In the data rows, the value 128 means zero.
Here is a table of points, one per row:
[176, 104, 147, 120, 166, 107, 144, 151, 112, 107, 167, 86, 133, 97, 43, 130, 187, 110, 146, 141, 105, 136, 154, 117, 179, 113, 137, 185, 125, 139, 59, 98]
[167, 115, 158, 50, 141, 52, 109, 112, 137, 178, 112, 115, 128, 167, 131, 173, 105, 95, 80, 112, 139, 157, 148, 134, 74, 212, 153, 124, 113, 168, 110, 194]
[87, 144, 137, 175, 154, 167, 154, 180, 200, 101, 159, 160, 164, 133, 48, 185, 157, 213, 186, 124, 176, 144, 106, 96, 126, 118, 114, 86, 139, 130, 124, 100]
[105, 121, 101, 58, 92, 89, 103, 116, 169, 93, 168, 95, 101, 47, 182, 122, 114, 61, 79, 111, 195, 102, 146, 25, 105, 186, 114, 136, 124, 97, 170, 101]
[81, 110, 140, 109, 109, 131, 98, 143, 121, 96, 198, 109, 106, 131, 151, 131, 94, 254, 129, 102, 11, 122, 131, 183, 104, 91, 115, 102, 110, 93, 64, 142]
[113, 91, 129, 148, 155, 105, 194, 151, 124, 129, 189, 153, 88, 149, 172, 148, 88, 157, 118, 151, 77, 182, 126, 69, 151, 209, 126, 153, 167, 131, 107, 130]
[135, 160, 220, 141, 200, 160, 113, 84, 161, 62, 117, 167, 171, 60, 77, 131, 150, 128, 109, 175, 142, 115, 123, 127, 145, 100, 100, 133, 139, 89, 158, 152]
[172, 125, 133, 169, 126, 194, 159, 142, 126, 116, 103, 94, 108, 139, 65, 128, 149, 63, 68, 213, 115, 44, 182, 170, 159, 125, 135, 60, 69, 127, 114, 102]
[82, 186, 145, 146, 103, 118, 90, 102, 163, 186, 126, 73, 153, 106, 96, 95, 159, 123, 115, 86, 58, 129, 111, 89, 170, 219, 93, 116, 157, 164, 91, 100]
[154, 122, 164, 199, 94, 204, 141, 164, 112, 80, 167, 175, 136, 150, 38, 126, 160, 148, 149, 114, 214, 199, 193, 148, 165, 149, 106, 110, 118, 124, 140, 140]
[115, 131, 151, 157, 126, 153, 130, 43, 0, 152, 129, 146, 125, 108, 128, 114, 135, 171, 137, 160, 86, 140, 139, 67, 133, 134, 144, 156, 194, 165, 102, 129]
[0, 145, 135, 143, 115, 148, 127, 199, 92, 205, 57, 131, 148, 138, 251, 87, 110, 84, 169, 165, 83, 168, 107, 149, 146, 96, 103, 133, 94, 131, 76, 123]
[223, 117, 105, 98, 128, 0, 73, 195, 145, 176, 118, 162, 89, 81, 179, 171, 242, 38, 179, 86, 209, 156, 151, 140, 115, 82, 145, 158, 134, 156, 166, 99]
[126, 138, 112, 102, 106, 203, 145, 143, 141, 135, 125, 160, 86, 54, 165, 95, 105, 122, 126, 143, 106, 104, 97, 49, 68, 131, 150, 155, 121, 216, 108, 93]
[146, 150, 185, 55, 97, 137, 141, 104, 91, 138, 211, 136, 135, 161, 156, 146, 114, 68, 40, 120, 202, 75, 81, 85, 80, 75, 95, 73, 158, 119, 80, 190]
[137, 146, 115, 118, 189, 162, 55, 97, 149, 131, 101, 122, 133, 95, 164, 168, 4, 5, 161, 179, 154, 168, 94, 189, 116, 101, 90, 165, 130, 94, 130, 104]
[128, 66, 99, 107, 153, 94, 111, 104, 156, 18, 192, 130, 131, 85, 237, 135, 252, 84, 121, 95, 66, 118, 161, 124, 143, 89, 150, 91, 127, 118, 157, 82]
[135, 205, 176, 95, 125, 138, 115, 162, 76, 101, 86, 95, 182, 200, 170, 123, 86, 177, 153, 87, 30, 136, 115, 117, 152, 117, 92, 168, 134, 99, 148, 138]
[68, 97, 97, 207, 123, 143, 126, 152, 128, 111, 149, 153, 94, 137, 45, 186, 229, 91, 77, 203, 122, 120, 169, 164, 178, 131, 71, 126, 96, 198, 185, 194]
[95, 172, 118, 113, 171, 175, 193, 159, 119, 118, 90, 120, 106, 132, 161, 115, 156, 126, 99, 74, 100, 142, 92, 154, 89, 138, 146, 165, 228, 171, 151, 125]
[153, 139, 155, 61, 39, 144, 126, 63, 210, 225, 200, 140, 120, 108, 144, 167, 157, 122, 145, 134, 209, 57, 107, 169, 134, 124, 173, 133, 176, 151, 160, 146]
[131, 70, 125, 125, 76, 135, 129, 100, 128, 144, 29, 113, 176, 172, 95, 133, 94, 152, 167, 160, 59, 129, 121, 121, 84, 125, 134, 126, 128, 186, 118, 97]
[255, 134, 129, 111, 101, 180, 145, 137, 124, 141, 104, 68, 113, 182, 152, 124, 107, 163, 191, 123, 65, 116, 119, 164, 112, 120, 108, 159, 133, 78, 104, 119]
[109, 111, 211, 201, 115, 107, 165, 127, 121, 98, 144, 113, 149, 109, 172, 121, 74, 165, 131, 46, 75, 131, 54, 163, 167, 67, 163, 148, 95, 139, 152, 104]
[132, 114, 89, 121, 117, 104, 185, 95, 99, 149, 139, 134, 83, 160, 129, 166, 122, 0, 231, 70, 99, 107, 89, 99, 109, 183, 170, 48, 142, 65, 139, 181]
[111, 0, 126, 141, 135, 120, 174, 103, 169, 150, 0, 94, 125, 89, 146, 148, 64, 114, 108, 167, 90, 142, 140, 95, 148, 121, 146, 140, 145, 137, 66, 209]
[126, 123, 88, 117, 121, 182, 255, 135, 108, 155, 97, 112, 164, 118, 196, 137, 97, 122, 110, 152, 116, 121, 127, 136, 120, 114, 13, 204, 75, 128, 209, 74]
[132, 155, 162, 195, 120, 163, 161, 95, 134, 78, 71, 123, 111, 142, 96, 104, 202, 158, 103, 117, 221, 142, 193, 175, 117, 134, 141, 106, 134, 99, 164, 126]
[237, 120, 125, 239, 159, 163, 71, 154, 130, 79, 138, 139, 162, 85, 167, 140, 130, 161, 117, 156, 99, 100, 148, 65, 128, 209, 165, 118, 128, 127, 129, 134]
[129, 186, 144, 118, 121, 171, 124, 85, 142, 173, 112, 136, 67, 115, 122, 102, 74, 146, 114, 160, 84, 216, 76, 131, 141, 168, 138, 141, 149, 73, 140, 114]
[100, 175, 136, 170, 129, 158, 131, 83, 137, 38, 157, 193, 131, 69, 101, 96, 220, 98, 191, 99, 159, 136, 143, 170, 132, 165, 109, 153, 39, 108, 46, 138]
[123, 158, 76, 71, 94, 205, 153, 150, 160, 129, 95, 120, 108, 124, 144, 99, 83, 149, 115, 106, 107, 139, 248, 61, 171, 117, 152, 173, 181, 118, 87, 127]
[93, 117, 137, 179, 164, 239, 87, 154, 125, 66, 114, 104, 84, 125, 55, 127, 163, 126, 50, 117, 205, 176, 78, 114, 123, 64, 109, 78, 45, 126, 121, 136]
[45, 147, 96, 194, 104, 121, 140, 131, 123, 151, 110, 103, 132, 94, 143, 120, 67, 162, 128, 103, 116, 160, 119, 165, 145, 82, 94, 160, 176, 133, 141, 255]
[82, 152, 153, 159, 147, 89, 130, 144, 103, 255, 115, 129, 113, 99, 151, 120, 111, 200, 136, 62, 75, 74, 220, 120, 116, 131, 65, 138, 85, 122, 128, 107]
[105, 119, 130, 95, 143, 91, 150, 114, 165, 125, 136, 137, 99, 242, 255, 139, 185, 123, 160, 193, 228, 91, 40, 77, 140, 176, 131, 126, 94, 157, 126, 143]
[127, 173, 111, 111, 169, 119, 127, 132, 175, 111, 116, 175, 111, 198, 87, 138, 202, 164, 121, 134, 41, 111, 166, 126, 129, 84, 140, 109, 130, 79, 113, 125]
[137, 141, 114, 125, 173, 172, 135, 147, 142, 169, 218, 44, 133, 121, 60, 67, 175, 154, 161, 214, 197, 219, 171, 134, 134, 61, 125, 89, 81, 118, 174, 124]
[122, 173, 94, 92, 132, 87, 148, 46, 118, 131, 142, 135, 137, 129, 132, 163, 91, 115, 174, 77, 198, 119, 133, 25, 119, 113, 163, 109, 61, 178, 168, 126]
[123, 69, 84, 92, 185, 51, 116, 201, 136, 129, 124, 100, 128, 42, 108, 176, 150, 85, 144, 108, 171, 72, 126, 136, 102, 124, 184, 65, 117, 82, 94, 36]
[118, 82, 136, 113, 119, 157, 107, 94, 134, 215, 61, 123, 195, 162, 112, 129, 136, 170, 87, 57, 54, 114, 94, 126, 129, 151, 95, 204, 116, 96, 154, 85]
[131, 130, 135, 100, 88, 247, 80, 181, 100, 174, 109, 181, 115, 98, 162, 149, 99, 196, 126, 153, 113, 118, 116, 183, 129, 129, 156, 147, 83, 56, 105, 116]
[140, 144, 104, 67, 159, 234, 64, 141, 103, 75, 134, 128, 147, 134, 12, 117, 168, 97, 155, 141, 72, 123, 152, 110, 154, 141, 142, 69, 148, 201, 175, 135]
[87, 159, 116, 103, 137, 48, 146, 114, 99, 53, 74, 92, 90, 33, 119, 149, 116, 218, 153, 149, 129, 126, 82, 112, 137, 142, 107, 151, 144, 107, 116, 90]
[135, 10, 195, 159, 155, 212, 100, 157, 107, 168, 101, 116, 98, 117, 128, 45, 89, 152, 178, 111, 101, 79, 77, 129, 124, 121, 118, 170, 149, 169, 191, 89]
[114, 108, 130, 0, 136, 0, 126, 120, 113, 101, 142, 135, 109, 151, 30, 62, 83, 133, 128, 113, 202, 86, 105, 131, 110, 159, 140, 129, 126, 146, 132, 192]
[56, 139, 206, 121, 90, 16, 98, 102, 136, 94, 118, 115, 151, 144, 155, 132, 105, 54, 114, 135, 206, 125, 139, 143, 113, 111, 255, 124, 139, 142, 192, 131]
[233, 135, 148, 180, 92, 69, 153, 178, 169, 94, 118, 168, 134, 84, 71, 132, 156, 131, 136, 175, 122, 152, 130, 96, 148, 89, 112, 57, 175, 96, 137, 167]
[94, 127, 117, 122, 102, 121, 90, 182, 145, 140, 183, 154, 140, 252, 126, 128, 67, 106, 117, 172, 80, 134, 175, 101, 80, 109, 143, 235, 102, 95, 111, 118]
[168, 167, 60, 218, 151, 140, 94, 139, 126, 136, 182, 124, 197, 167, 150, 96, 150, 183, 100, 158, 208, 99, 150, 141, 121, 148, 129, 105, 144, 102, 132, 142]
[129, 155, 118, 110, 108, 0, 78, 60, 132, 139, 156, 163, 108, 234, 169, 122, 0, 106, 126, 107, 210, 121, 169, 180, 157, 129, 90, 45, 177, 154, 108, 73]
[206, 229, 109, 189, 111, 95, 171, 167, 105, 137, 99, 115, 159, 85, 110, 121, 108, 135, 53, 92, 30, 165, 80, 213, 127, 112, 145, 145, 144, 136, 102, 47]
[130, 106, 60, 81, 151, 12, 130, 37, 130, 145, 169, 125, 120, 255, 139, 105, 124, 140, 97, 146, 150, 109, 109, 164, 107, 163, 161, 91, 108, 156, 148, 180]
[132, 4, 25, 128, 99, 105, 99, 142, 135, 91, 159, 180, 184, 96, 109, 133, 191, 122, 107, 65, 230, 146, 91, 238, 109, 112, 88, 125, 167, 124, 87, 55]
Along one direction, these points spread out more than along any other. Take the direction at right angles to it along which they spread out most. Then take the direction at right angles to both along which they spread out most. Go by this last direction. Where along it does each point below lie, from 0 to 99? The average is 50, and the first point in the table lies past the average. One standard deviation of the points above along it is 16.
[105, 119, 130, 95, 143, 91, 150, 114, 165, 125, 136, 137, 99, 242, 255, 139, 185, 123, 160, 193, 228, 91, 40, 77, 140, 176, 131, 126, 94, 157, 126, 143] 39
[118, 82, 136, 113, 119, 157, 107, 94, 134, 215, 61, 123, 195, 162, 112, 129, 136, 170, 87, 57, 54, 114, 94, 126, 129, 151, 95, 204, 116, 96, 154, 85] 55
[172, 125, 133, 169, 126, 194, 159, 142, 126, 116, 103, 94, 108, 139, 65, 128, 149, 63, 68, 213, 115, 44, 182, 170, 159, 125, 135, 60, 69, 127, 114, 102] 41
[137, 141, 114, 125, 173, 172, 135, 147, 142, 169, 218, 44, 133, 121, 60, 67, 175, 154, 161, 214, 197, 219, 171, 134, 134, 61, 125, 89, 81, 118, 174, 124] 30
[129, 155, 118, 110, 108, 0, 78, 60, 132, 139, 156, 163, 108, 234, 169, 122, 0, 106, 126, 107, 210, 121, 169, 180, 157, 129, 90, 45, 177, 154, 108, 73] 30
[82, 186, 145, 146, 103, 118, 90, 102, 163, 186, 126, 73, 153, 106, 96, 95, 159, 123, 115, 86, 58, 129, 111, 89, 170, 219, 93, 116, 157, 164, 91, 100] 49
[93, 117, 137, 179, 164, 239, 87, 154, 125, 66, 114, 104, 84, 125, 55, 127, 163, 126, 50, 117, 205, 176, 78, 114, 123, 64, 109, 78, 45, 126, 121, 136] 39
[146, 150, 185, 55, 97, 137, 141, 104, 91, 138, 211, 136, 135, 161, 156, 146, 114, 68, 40, 120, 202, 75, 81, 85, 80, 75, 95, 73, 158, 119, 80, 190] 31
[168, 167, 60, 218, 151, 140, 94, 139, 126, 136, 182, 124, 197, 167, 150, 96, 150, 183, 100, 158, 208, 99, 150, 141, 121, 148, 129, 105, 144, 102, 132, 142] 35
[153, 139, 155, 61, 39, 144, 126, 63, 210, 225, 200, 140, 120, 108, 144, 167, 157, 122, 145, 134, 209, 57, 107, 169, 134, 124, 173, 133, 176, 151, 160, 146] 45
[94, 127, 117, 122, 102, 121, 90, 182, 145, 140, 183, 154, 140, 252, 126, 128, 67, 106, 117, 172, 80, 134, 175, 101, 80, 109, 143, 235, 102, 95, 111, 118] 31
[111, 0, 126, 141, 135, 120, 174, 103, 169, 150, 0, 94, 125, 89, 146, 148, 64, 114, 108, 167, 90, 142, 140, 95, 148, 121, 146, 140, 145, 137, 66, 209] 55
[113, 91, 129, 148, 155, 105, 194, 151, 124, 129, 189, 153, 88, 149, 172, 148, 88, 157, 118, 151, 77, 182, 126, 69, 151, 209, 126, 153, 167, 131, 107, 130] 46
